First come named turns, each shown by rows before and after it. For each pair of rows after them, which turns, in which order, take the first row to the second? The first pair is done for you.
k_838 (before -> after):
|  28.0 |   9.1 | -11.5 |  -5.4 |   7.4 |  12.0 |   2.3 |  -4.2 |  ->  |   8.7 |  -9.4 |  -1.8 |  12.8 |  14.9 |  -4.4 |   6.3 | -24.1 |
| -38.6 |   1.7 |  18.0 |   7.4 | -37.3 |  -3.4 |   7.5 |  -1.4 |  ->  |  -3.3 |  26.4 |  19.6 |  -3.1 | -35.4 |  12.2 |  -4.6 |  27.5 |
|   1.8 |  20.5 |  12.2 |  -0.9 | -22.4 |   1.0 |  -3.0 |   5.7 |  ->  |  -5.9 |  10.6 |  20.3 |  11.7 | -15.7 |  -8.4 |  -1.2 |  -4.4 |
k_250 (before -> after):
|  -4.3 |  -4.5 | -14.0 |   9.7 |  15.3 | -15.9 |  -1.4 | -11.5 |  ->  |   7.8 |  -1.9 | -13.7 |   8.7 |  15.4 | -11.0 |   2.1 | -17.1 |
|   4.2 | -21.2 | -14.2 |  22.5 |  37.4 | -14.5 |  20.4 |   6.9 |  ->  |  -1.6 | -25.2 |  -8.7 |  26.8 |  17.2 | -18.5 |  29.7 | -17.1 |
| -10.1 |   8.2 |   0.2 | -18.8 |  -3.7 |   7.9 |   1.5 |   4.9 |  ->  |  -4.3 |   9.9 |   1.1 | -20.5 |  -6.9 |  11.4 |   4.0 |  -0.2 |
k_210 (before -> after):
| -12.8 | -22.6 |   1.7 |  -0.5 |   9.9 | -15.6 |  -5.5 |   4.0 |  ->  | -15.1 | -21.4 |  -0.4 |  -0.8 |   9.0 | -13.9 |  -0.7 |   3.3 |
| -37.6 |  12.8 |  25.1 |  -6.4 | -64.1 | -14.3 |   0.2 |   7.8 |  ->  |  35.9 |   4.3 |  15.2 |   4.2 |  43.8 |   1.0 | -16.4 |  54.2 |
|   3.1 |  14.4 |  12.3 |   0.1 |  -1.6 |  -0.6 | -10.3 |  10.7 |  ->  |   2.7 |  10.2 |  -6.9 | -13.9 |  -2.7 |   9.5 |  -7.1 |  11.2 |
k_469 (before -> after):
|   7.4 | -14.8 |   6.6 |  -2.2 |   4.9 |  -5.8 | -13.4 | -29.9 |  ->  |   3.2 |  -4.9 |  15.1 |   0.5 |  12.9 | -12.0 | -31.7 |   7.6 |
|  36.6 |  -5.7 | -22.4 |  -9.3 |  13.2 |  19.4 |  22.3 | -48.6 |  ->  |  39.5 |   7.7 |   1.2 |   9.2 |  49.2 |   3.6 | -13.2 |  30.3 |
|  39.7 |   4.6 | -28.5 | -46.9 |   3.6 |  36.8 |   7.9 |  16.1 |  ->  |  50.6 |  -5.8 | -26.1 | -39.2 |  19.7 |  34.6 |  10.5 |   1.3 |
|   5.3 |  24.2 |  -7.2 | -14.9 | -22.5 |  11.0 |   1.1 |   7.6 |  ->  |  20.9 |   3.5 |  -6.9 |  -1.0 |   1.8 |  10.5 |  14.4 | -27.4 |
k_872 (before -> after):
| -11.3 |   3.4 |  60.5 |  40.8 | -12.6 | -21.3 | -12.2 |  31.1 |  ->  | -22.3 |  -7.7 |  40.6 |  34.2 |  10.9 | -22.6 | -19.8 |  51.1 |
| -10.8 |  -3.2 |   6.6 |  -0.2 |  -1.5 |   2.2 |  19.2 | -19.2 |  ->  | -18.9 |  -4.6 |   6.6 |  -1.9 |  -7.1 |  -0.9 |  16.7 | -13.4 |
|  29.0 |  -1.1 |   5.7 |   1.9 |  -7.8 |  -0.1 |   7.6 | -33.1 |  ->  |   2.4 |   3.9 |  15.3 |   2.1 | -31.1 |  -8.1 |   4.5 | -26.6 |
|  -3.3 | -12.3 | -16.4 |  -8.0 |  24.0 |  -1.4 |   7.1 | -18.3 |  ->  |   7.8 |  -9.3 |  -9.8 |  -4.2 |  14.1 |  -0.2 |  13.0 | -31.2 |
Pairs:
(2 to 4 turns a pair)
| -27.1 |   9.9 | -18.0 | -28.3 | -16.2 |   8.2 | -12.2 |  31.5 |  ->  | -43.6 |  -8.4 | -21.3 | -21.5 | -18.6 |   1.8 |  -0.8 |   1.0 |  k_210, k_210, k_250, k_872
| -40.8 |  -0.6 |  13.1 |  15.0 | -29.6 | -24.4 | -13.3 |  19.6 |  ->  | -15.4 |  -2.8 | -36.6 | -24.5 | -38.6 |   9.7 |  12.9 | -17.6 |  k_838, k_872, k_469
|  23.5 |  -2.9 |   5.1 |  12.5 |  -8.0 |  -2.3 |  -1.7 | -33.0 |  ->  |  32.7 |  -4.8 |  -9.3 |   5.3 |  21.6 |   5.2 | -11.4 |  -3.0 |  k_872, k_210
|   6.0 |  26.7 | -29.9 | -33.4 | -23.9 |   4.1 |  -9.7 |  12.9 |  ->  |   9.2 |  29.2 | -23.0 | -28.7 | -10.2 |  -2.0 | -20.1 |  31.5 |  k_469, k_469, k_469
|  -2.8 |  23.7 |  33.1 |  16.0 |  11.6 | -26.2 |  -0.2 |  25.2 |  ->  |   1.0 |  16.1 |  23.8 |  15.6 |  29.8 | -23.2 |   0.3 |  32.1 |  k_872, k_872
|  38.8 | -21.7 |   2.1 |  17.2 |  19.0 |  12.8 |  42.6 | -37.2 |  ->  | -28.0 |  -3.6 |  26.0 |  20.5 | -50.2 |  -7.3 |  29.0 | -21.0 |  k_872, k_872
| -50.5 |  -0.7 |  -3.7 |  -5.3 | -22.9 |  -3.1 |  11.0 | -17.1 |  ->  |  12.1 |  29.0 |  -4.5 | -12.8 |  16.7 |  17.4 | -10.4 |  41.0 |  k_872, k_838
|  32.8 | -30.0 | -19.8 |  18.1 |  43.7 |  -1.7 |  12.4 | -47.6 |  ->  | -15.3 | -36.0 |  11.4 |  42.7 |  25.7 | -34.8 |   2.1 | -42.1 |  k_210, k_210, k_250, k_250
| -15.5 |  31.2 |  10.4 | -20.5 | -35.0 |  -5.0 |   7.1 |  12.9 |  ->  |  -1.0 |  -8.0 |  32.3 |  22.6 |  25.1 | -21.3 |  15.4 | -22.7 |  k_469, k_872, k_469
| -27.7 | -28.8 | -54.9 |   4.8 | -22.0 |  12.4 |  16.1 | -25.1 |  ->  | -39.1 | -17.0 | -53.4 |  -2.5 | -35.7 |  14.3 |   7.9 |  -1.0 |  k_469, k_469, k_469
|  36.7 |   2.2 | -24.3 |  -9.5 |  -4.5 |  10.5 |  18.0 | -35.1 |  ->  | -39.7 |   7.5 |  -0.3 |  -0.5 | -26.0 | -17.9 | -11.9 |  28.7 |  k_872, k_469, k_250, k_469
|  17.6 | -26.9 | -26.7 |  -7.4 |  49.6 |  10.4 |  -2.5 |  15.1 |  ->  |  32.9 |  -3.2 | -33.1 | -26.1 |  24.7 |  25.2 |  -1.3 |  22.2 |  k_469, k_872
| -20.4 | -30.4 | -26.0 | -20.1 |   1.8 |  -0.5 |  17.2 | -40.1 |  ->  |   3.6 |  15.0 |  37.8 |   8.7 |   6.5 | -21.8 | -22.7 |  42.5 |  k_469, k_872, k_872, k_469
